Rotation paths and how fast each direction turns (degrees per step)
Each turn is a multiple of 5 degrees from 10 to 175, or 0.
Each row of a path follows its step; steps can be skipped.
path 1
step 3: [ -8 -19  -6   9  15  38  -9   2  -2  27  17 -14   9 -29   5 -21  -3 -36
 -29 -20   8 -25 -10 -42 -38 -45  -6 -18  14   2  22 -30 -10  -2   9  -1]
step 5: [  6 -28  -4   0  40 -14  30   1 -45  19  -4 -11  41   4  -3  -2   0   7
 -11   0 -15  14  34   7  46   8  -1  21   4 -33  -8 -12 -19 -18 -36  15]
step 6: [ 23  22 -26   8  -7   1  -1  22 -41   3  23  20  11  28  21  31  -6 -16
 -23 -14 -26   9  19 -14 -11  -6 -36 -36   8  -7  -3 -18 -35  29  19 -13]
step 8: [  7   7  -9 -16 -21  17   5 -12  16  55  -3  -2  20  -4  14   6 -20  45
  -5   5   2 -36  24  -3  13 -27  42 -12  30  -1 -20 -19  14 -21 -24  16]
step 9: [ 34 -59   8 -23  -8  25 -12  -7 -17  -8  29 -23  24  30  27  19  18  21
 -25  -1 -15  13 -38  -3 -16   4   1 -17   8  17   6 -23   1  -7  -7  20]
step 10: [-20 -17  -1 -45  24   8  10  -3 -20  26 -23 -22 -25  20   5  13 -13 -48
  22  14 -15  15 -16  -8   8 -37  -4  10 -27  21   6 -19 -37  12  -6   1]
step 12: [ 22  -7  13  -1 -17  30   5   6 -27 -14 -10 -11  29   2  -8   2  -1 -19
 -39 -22  11 -26  34  -7 -34  14  22   6  32 -14  42  14 -40 -16 -16   2]
step 14: [  0  -7  -4  13   1  16  35  33  18  33  14   2   5  11  22  15 -11  22
  -7  -7 -31  39  16  -2  11 -24 -39  30  11 -24  14 -50  14  -6 -10  -5]
step 16: [ -7 -20  13 -53 -14   0  11  -2 -16  -5  -1  -3  22  -2   5 -20 -16   2
   3  -9  28   9  -7 -27 -12 -26  17 -16   0  15 -25  14  15  13 -76  -9]
[ 12  -8  -2 -10   1  -4  -2   3  -1   8   7  -3   4  -2 -12  -4  -8  -1
  -2  -5 -11  -1   3   3  -8   7   1  -4   7 -16  -1  -1   9  -1  17   1] -> 120
[ -6  -1   0  -5   0  -1  -5   1  -2   9  -1  15   9   6 -11  -1  -7  -1
   5   6   4  -9  -9  15   6  -5   0   6 -12 -10   1  -3   5   3 -11  -8] -> 125
[-14  11  11  -9   0  -1  -3 -12  -4  -1   1  -5  -1   0  -1   5  -8 -12
   1  -3  -4   8 -10   0 -16  -4 -11  -1   4  -2  -8   7   5   4  -4   3] -> 115
[ 13   4  -6   4   0   4  -7   4  -9  -7  -8   0 -15  -3  -2  -5  -2  -7
  -4   3   2   5   5  12  -1  -2   6  -5  11  -7  -9   3  -2  11 -12  -9] -> 70
[-9 -4  4 -2  1  6  5 -1  5 10 -1 -9  0 -6 -7 -2  0 -9  4 11  7 -1 17 -1
 -1  0 -4  3 11 -5 15 -8 -9  9 -6  5] -> 160
path 2
step 2: [ -7  -2   9   9  -9 -18 -18  31  14 -36   9  18   0  15 -11 -18   6  18
  -6  47  25  28  19  29  33 -27   6  31  35   4   3  -8 -20   3  -8  30]
step 3: [-12  16 -23 -33  22  19  -7  25 -29 -23   6 -35  26  -2   7 -30  22  17
   8  -7 -30  32   7  17 -15  11 -19   5  26 -21   9   6 -44  11   5  14]
step 4: [ -2  -1  -7  22 -15   5  13 -19  12 -53  11   8 -18  18  17 -30  22  32
 -10  12  24   3  -3 -17  25 -16 -12  14  36  -8  10 -19 -20  22  -6  48]
step 6: [ -4  16  12  25  -5 -17 -12   8 -25 -66  26   9  17   8  22  -7  28  -1
  15 -24  19  24   4 -13  43 -14   7  -8   6  -1  11  -3 -20   0 -15  39]
step 8: [ -8  28  27  21 -13  -3 -13  14 -33 -41  16   6   1 -30  10 -18  26  28
  -1   2   8   7  12  -9  43 -10 -37   8  33   6  34 -12  10 -18 -10  -5]
step 9: [-26  -7   7  10 -37  19 -24  12 -35  -1  -4 -10  -9  -2  -1 -18  53   3
  22  -7 -25  14   1   8 -21 -17 -20  29  -4  14 -25  19 -20  13  18  41]
step 11: [-13  26   3 -17 -10  26 -23  31 -30   0   6  -4  13  -7  -7 -17  41  17
  15  -1  15  20  21   7 -48  26   2  29  30  -5   5   0  -9   2   5  44]
step 12: [-28  17  -5   5 -24  18  12 -10  -5 -32   2 -11  14   9   2   2  36  46
  -4  12 -13  -5  -2 -19   4 -61  -7 -20  31  -5  23 -21  -9  10 -24  21]
step 17: [  7 -17   5  -3   0   5  -4  -3 -48 -16  -2   1 -12 -22  -2 -30  41  20
  16 -15   5  23   7 -23   4  -5  -7  -7  -6   6 -14  37 -53 -11  -7  45]
[  4 -15   3  -1   9   6   5   3   7  -4  -2  -9   1  -3  14  -9  -2   1
  20  -3  -2  -3   1   7  10  -1   6  13  -1  -1   2  -5   5  -1  -5   0] -> 20
[ -2  -6  -2  -8  -2   7   0 -13  10  -2   3   3   3  -3  -3   7   3  -1
   1  -7   1   6   7 -17  -9   6  12  -2  -2  -5   9  -9  -2  -7  -8  13] -> 55
[  3 -18   0   9   8   5  -1   2 -13   6   1  12   0  -3   6   0   3  -8
  -2   2  10  -2   0   0 -18  -3  -1   7   3  -3   1   0 -14  -2   2  -5] -> 175
[  2   8   5  -5   9  -2 -12   7  -6 -18   4  -6  -2  -1   1  11   1   4
   3  -9   1   0  -9   0 -10  12  -5   7  -4  -7  -5  -4   3  -9  -2  -7] -> 135
[  0  -4   0   8 -18   3  -9  -3 -11   2   9   2  -6 -17  -1   2   1 -10
   9  -3  -5  -7   7  -2   7   7  -3  -2  -5  10  -2   3   5 -10  -3  -2] -> 35
path 3
step 2: [ 31  -7  18   1 -27   0  21  28   4 -15 -17 -23 -21 -40 -41  33 -11 -20
  -2  16  -9 -23  10 -16  -9  -1 -16 -12 -26   4 -21 -18 -36 -17   7 -20]
step 4: [  6   1  -9   0   2 -45  28 -22   0   8   0   1  -2  10  36 -17 -15 -30
   6 -11  -6 -33   5 -31 -24  13  26 -41 -14 -36  -6  17 -12  27 -26  -7]
step 7: [  2 -11 -41 -15  -6 -18   5  15   3  13 -22 -58  46 -17   5  19   5 -10
   4  12   0 -46 -21  -7   3   7  -6  27   9  17  26 -14   7 -12 -13 -17]
step 8: [ 21  14  24   4 -39  19   6   3  28  10  -5  24 -10   8   0  19  -4   0
  26  -3   0 -28  35  21   8 -17  36 -13 -27 -24  36   2  -2  39 -15  23]
step 9: [ -7  10  12 -42  -6 -29  53   0   3  -2   9  26  17 -27  -3 -37 -29  21
  -6 -12 -22  20 -18  11 -26  16 -27   6   7   9   0   0  -9   7 -23 -25]
step 11: [  8   6 -10  10   0   4 -10  13 -16  -3  47  -2  32  -7 -13  20  20  33
  13   7  11 -17 -35   7   0  23  45  -8  17 -27 -10 -32  10  18 -17 -40]
step 12: [  3   9 -27 -18  16 -12  17 -31  11  14   5   5 -13   8   9  10   1   7
  38 -10   9  -7   4 -26  -7 -17 -24  33 -56 -13  55  -8  24  -5   5  12]
step 13: [ 12  -9   9 -12 -20  13  41  19   9  16 -38 -28 -24  -9 -13  -1 -17   7
 -12  -4 -32  12   5  37   1   0  30  43  15 -31 -26 -21  -6   4 -19   2]
step 16: [-44  -5  43 -14  -7  36  -8 -16  36  -3  16 -14   4   2  15 -10 -25  18
  27  11  17  -3 -22  -8   2 -16  -6   1 -17 -38   2 -34  26  -4  14 -22]
[  2   0  -6  -8  -5   0  -3   2   7   4 -13  10  -1 -13  11  -3   4   5
  -8  12   1  -2   2   4  -2   8   4   6 -10   0  -1   3 -14   3  -6  14] -> 70
[  7  -2   6   7  10 -10  -6  11  -8   4  -2  -4   8   7   8  -2   5  -5
  -5   8  15  -6   2  11 -10 -12  -1   5   1   2  -5   0   3   1 -11  -3] -> 100
[ 13  10   9   0  -3   6 -10   2   5   9   2  -8 -14   6   5  13  -1  -3
  -5  -4  -8   4  -8   3  -2   3   4   6   4  11   7   5   5  -3  -4   9] -> 145
[  3   0  -1   4   9  13   4  -8  11  -5  -3   4  -8   1   6   7   9   2
  13   1  -4 -10   3  -5 -11 -13  -6  -7   0   1  -9   7  -6  -3  -7  -3] -> 175
[  1   1  -7   2   3 -13  11 -11  -5  -7   8 -10   4  11   5   0  -4   4
   0   6  -3   4   0  -3  -5   6 -12   4   3  -3   7  10  -8  -8  -7  13] -> 130
[ 13   1   8   9  -3   8   4  13  -6  -1  14   2   5  -7  -3   0   7  16
   6   9  -3   3   6   5   5   2  -2 -13  -6   1   4   2   2  -3   2   7] -> 125
[ -4   0 -10 -16   6  10 -13   5   5  -5   4 -11   8  -6   5  -2  -6   0
   3   2   0   6  -2   4   0  -5 -18  -5  -6   7   6  -1   7   5  -3  -1] -> 160
[ -5   0  16  -6   4  -4   3   2   0 -21  11   2  -9   1   8  -2  -3   1
 -12   2   2  -9 -12  -4   1   0   5  -5  -7   7   2  -3  -4   6   0  -1] -> 55
path 4
step 1: [  9 -29   4 -41 -25 -12   7   1  21  -4   7   0  -9 -23  -1 -24  -8 -39
 -14  -2   5   8   6   8   6  -9  31 -17 -14   9   3 -23 -20 -12 -20  69]
step 3: [-11   1  33   3  17   9  37   9 -37 -15  12 -24  37   4 -25 -11 -10  -8
  15  12 -17 -15 -32  29   7  -1  31 -15 -20  16  14  19  -6  22 -38  -9]
step 4: [ -1 -19 -53 -38 -21 -21  13   9  -1  20   4   4 -14  17   9 -24 -20   0
  -9   9  -2   3 -19  10  -7 -30   7 -45 -21  -3  15 -11 -19 -19 -39  18]
step 7: [ 23 -15 -31 -19 -11 -13  -1  -2  22  -4   5   4 -22 -35  -1  28 -15  -9
 -27 -15  32 -25 -14  26   1 -23 -12 -32  -9 -17   5   4   0 -45 -40   2]
step 9: [ 16 -37  47  -4  18 -24  -4  37 -11  -7  27  12   6 -14   5 -34 -22  -6
 -21  -6 -25  -1 -22  29  -3  10  31  -8 -26 -17  27   1   1  -5  20   1]
step 10: [  0  14 -13 -31 -11 -11  10  24  -6 -47  18  -5 -31  -5  29   0  -1 -23
  -9  -3  42  -1   8  43   1 -32 -16 -36  -8  -6  -4  27  -8  -3  -8  -8]
step 11: [-53  18  11 -21  30   0  11  22   2 -18 -11  -4   7  34 -12  -6 -26  -4
  28 -24  14 -28 -14 -10  45 -14 -16   5 -12  -5  27 -28   2  19  -1  -3]
step 13: [-33  -1 -21 -29   9 -12  -5  23 -26  -1 -16 -31 -14 -21  18  17  29   4
 -17 -40  18  15  -2  20 -24 -29 -40 -12   1 -11 -12  23 -17  -9 -18 -15]
step 15: [  7 -15  22   3 -30 -31 -11 -10   6   3  30 -17   3   1  57  12 -14  10
 -57   0  -1  -1 -18  22  15   5  11  21  -4 -12  15 -26 -22 -21 -14  10]
[-15   1  -3  -7   0   0  -5 -15  -6  -4  -5  -7   0   7   4  -5   1   2
  15   7  -4   2 -10   0 -10  10  -4 -11  -9 -10  -4  -2  -1  -1  -2  -4] -> 45
[ -8  -5  -3  14   2  -5   7 -13   2   2   8   4   1   6  -4  -1  -7  -3
   0  -7 -15  -8  -2   3   4 -11  -8   5   4  -4  -6   7   9  -3 -14  -1] -> 85
[  7 -17   2  -2  -2  -4   1   2  -2  -5   7  -2  19  15   3   4  12  -3
   1   0   3   0   9  -1   0  -1   3  -6  -1  -2  -3   1  -4 -18   0   1] -> 125
[ -2   6  -2  13  -5  -3  -5  -1  -9  -2  -7   6   1   4   4   9   1  -1
   3   6  19  -5  -7   1   8  -1  12   3  -7   2   7  -3  11  -3 -14  -5] -> 95
[ -9 -14 -10   0  11 -12  -4   2  -1   5   6   0  -1  -3   0 -10   4  10
  -1  -7   5   4  -1 -11  -1  -6   0  -3   2   7  10 -14   8   3   3  -8] -> 155
[  5   3   5   6   8  -6  11  -7 -12   4   7  -8  -8  -1  -1  -4  -7  -9
  -4   5   4   7  -7  -5  -4  -1  11   2  12  -7   4   2 -13  -9   2  -8] -> 60
[ -3  -8   3   6  -2   0   8  14   2  -2 -13 -16  -1  -1  -5  -8   8 -13
  13   0  -4  -5  -1  -6   5   7  -4  11   0   3   6   2   0   1  -5  -4] -> 135
[  0   2  -1  11   9  -9   2   8  14 -15  -4   5  -8   8  -5  -3  -2   5
   1 -11   8  -1   3   4  -8   5   3  -1  -4 -16   0   4   1  -1   8   0] -> 25
